In the rows, zero is written as 128.
Each path below is one point turned by a fixed rotation once a step. After each direction that follows a path, write how fast that rotation turns it, in degrees a step (0 if it stays still).
Each turn is a multiple of 5 degrees from 10 to 175, or 0.
Each row of a path follows its step; steps can be skipped.

step 3: [133 118 125 123 139 127 128 117 118 134 126 130 134 128 125 128 122 121
 121 137 123 126 122 129 128 114 135 131 128 121 134 136 122 132 138 124
 119 122 138 133 125 132 130 126 117 127 129 136 119 132 128 133 130 129
 131 128 126 119 131 116 114 125 128 119 124 129 117 146]
step 10: [123 140 124 129 127 125 121 143 137 122 122 129 137 125 124 130 121 138
 125 130 128 124 135 139 136 128 117 118 135 128 125 127 133 135 122 143
 115 125 123 124 120 116 131 128 122 126 122 131 134 127 125 129 116 129
 119 129 120 130 129 123 122 128 120 116 133 127 120 133]
step 14: [120 119 138 126 124 134 114 125 123 128 126 114 128 130 122 126 125 127
 120 133 132 128 123 121 131 122 133 108 114 117 130 133 124 124 126 131
 130 129 127 127 121 130 128 122 122 133 131 119 130 135 122 134 128 120
 125 130 124 133 145 116 129 121 136 133 122 138 131 121]
step 17: [116 132 130 109 125 134 124 131 125 125 139 131 137 132 126 128 128 128
 128 125 143 118 121 114 127 133 127 116 134 121 122 116 126 124 116 123
 135 123 125 125 122 135 124 131 136 133 125 124 130 135 121 124 122 121
 130 127 130 134 128 133 131 140 130 141 131 125 134 124]
step 18: [146 140 119 123 121 125 124 131 130 121 131 124 127 126 130 119 131 130
 131 129 130 137 127 133 140 140 128 117 129 124 142 127 113 142 125 127
 135 141 131 128 124 121 131 132 134 130 122 130 134 129 130 132 126 126
 129 125 136 122 128 122 123 126 127 121 140 125 118 133]
step 20: [119 126 127 129 135 117 125 132 126 129 124 138 132 144 135 123 124 128
 127 124 134 127 123 118 125 126 128 134 125 130 124 127 122 122 133 139
 130 113 134 120 121 140 124 119 137 135 121 135 137 125 120 126 134 121
 128 121 122 128 120 127 143 140 121 124 124 131 130 127]
step 21: [134 125 120 121 114 120 143 131 121 123 131 134 124 126 135 120 133 131
 128 125 134 132 123 126 125 127 117 126 134 122 135 128 122 125 134 132
 127 121 121 120 120 119 119 137 129 119 120 130 123 122 128 131 127 133
 111 130 124 120 133 122 129 116 141 125 123 125 118 133]
Directions:
[131 128 127 127 126 128 128 124 127 128 129 130 129 127 127 129 129 128
 127 129 129 128 129 126 127 128 127 129 128 134 130 129 126 128 129 132
 129 124 125 129 127 126 127 129 130 126 128 127 131 127 126 127 127 130
 130 127 129 129 128 127 128 129 126 127 126 128 127 128]
25
[128 128 129 127 128 126 128 127 128 127 126 127 130 126 128 126 128 129
 127 131 128 126 127 130 126 130 127 127 125 125 127 128 125 128 130 129
 128 129 125 128 130 128 131 128 126 125 129 131 131 128 130 130 129 128
 131 125 130 130 129 128 124 128 129 128 129 130 128 129]
95
[128 128 127 128 126 128 126 127 126 130 128 127 128 131 124 126 127 127
 130 130 127 129 130 129 125 130 126 128 131 127 129 129 127 126 127 126
 129 127 129 126 129 128 130 128 130 129 127 125 128 127 129 128 126 128
 129 131 131 129 129 128 127 128 124 130 128 131 129 130]
35
[127 130 127 128 128 128 129 125 129 127 128 127 126 126 125 129 126 128
 125 128 130 125 129 125 129 128 126 123 129 127 129 131 128 130 128 126
 128 130 126 128 127 128 129 127 127 127 125 129 128 128 130 131 128 130
 127 131 128 128 125 125 130 128 128 129 128 129 126 129]
95
